Each row has a name. Each question is about the rows just above it. Places in a row count from 0.

[179  88 117  93] : Bimod
[179 116 160 174] : Poda
[108 132 117 149] : Muto
[167 123 121  77] : lomu
[177 113 124  83] : zineg
[126 113 173 153] : virin
[109 132  99 153] : tuvu
[124 113 173 159] : sunem
[130 100 175 156] : tege
[128 112 174 159] : fef
[129 102 177 164] : fego
[ 88 112  87  87] : doku
At which places does doku hold [87]?
2 3
Every place of [102] in fego:
1

[133 134 117 133]  Bimod
[127  74 167 142]  virin
[ 74  74 167  74]  tege
[181 154 171 133]  fef
At which places does tege hold [74]?
0 1 3
Among the named rows, does one hold [74 74] next to each other, in this order?
yes
Which value appears more than once in tege?
[74]
Among the named rows, does one hold [ 74 167  74] next to each other, in this order?
yes
Places of [133] in row Bimod:
0 3
Is [134 117 133] printed in one of the named rows, side by side and in this order?
yes
Among the named rows, does one hold [154 171 132] next to each other, in this order?
no

[108 150 150 138 135 116 146 111 156 103 114 139 137 132 184 130 131 138
 142 166  86  96 156 128 124 142 127 131] : fef
[114 140 134 132 129 148 135 153 123 102  90 121 119 119 167 182 133 160
 128 142 127  84 133 114 124 128  81 120] : Bimod
[112 168 167 123 167 137 129 113 153 102 168 167 116 168 156 101 139 141
 125 160 122 140 102 131 138 125 142 150] : zineg
[143 131 108 134 161 131 120  87 158  94 135 103 127 135 174 101 107 152
 159 147 127 132 152 138 122 159 117 123] : doku
[106 116 161 137 113 170 101 163 133 103  98 113 135 107 135 146 122 141
 124 159 185 136  90 114 123 124 119 112] : Poda
[ 88 152 194 134 154 124 146 145 158 108 115 125 122 118 146 152 154 124
 126 138 144 117 103 127 143 126 129 120] : tege
[142  94 102 115 144 100 153 111 115  94 137 148 122 134 119 140 156 114
 115  91  99 108 147 136 136  94 126 141] : sunem
[137 117 107 126 143 110 126  92 146  95 102 136 141 108 129 129 165  96
 118 104 168 125 135 141 126 118 136 121] : tuvu
[161 111 111 129 129 145 140 107 141  89 109 125 126  93 148 112 122 118
 163 132 158 136 157 140 152 163 153 103] : fego
[161 101 106 106 151 152 150 169 105  89 135 164 129 106 136 138 159 125
 119 118 135 115 133 130 158 119 139 140] : virin
[157 122 135 114 178 154 152 131 124  90 171 119 129 123 134 114 122 147
 153 118 134 147 121 136 171 153 129 129] : lomu
Does one of the named rows hold [129 137] side by side, in this order?
no
[112 168 167 123 167 137 129 113 153 102 168 167 116 168 156 101 139 141
 125 160 122 140 102 131 138 125 142 150] is in which row?
zineg
At which places does zineg hold [168]?
1 10 13
Does one of the named rows hold [103 117 144 138] side by side, in this order?
no
Which row holds [ 88 152 194 134 154 124 146 145 158 108 115 125 122 118 146 152 154 124
 126 138 144 117 103 127 143 126 129 120]?
tege

[153 168 123 113 127 133 137 121 131 132 152 142  98 128 126 140 113 128
 131 132 117 133 136 126 105 105 119  97] : Poda
[ 84 132 113 130 147  88 126 161  79 137 121 142 104 153 125 131 101 146
 140 136 134 133 145 125 108 137 168 116] : zineg
[113 150 134 130 151 105 139 127 113 131 136 143 105 125 146 100 137 103
 120 108 136 107 127 107 130 126 129 151] : tuvu
[152 124 135 126 122 121 128 111 151 127 130 119 139 117 125 128 137 121
 123 124 126 125 119 132 142 124 111 130] : doku
Among the named rows, does one hold [126 105 105 119] next to each other, in this order?
yes
Every place of [128] in doku:
6 15
Among the named rows, does one hold [126 131] next to each other, in this order?
no
At which places does doku hold [124]?
1 19 25
Where do [ 84 132 113 130 147  88 126 161  79 137 121 142 104 153 125 131 101 146
 140 136 134 133 145 125 108 137 168 116] appear?
zineg

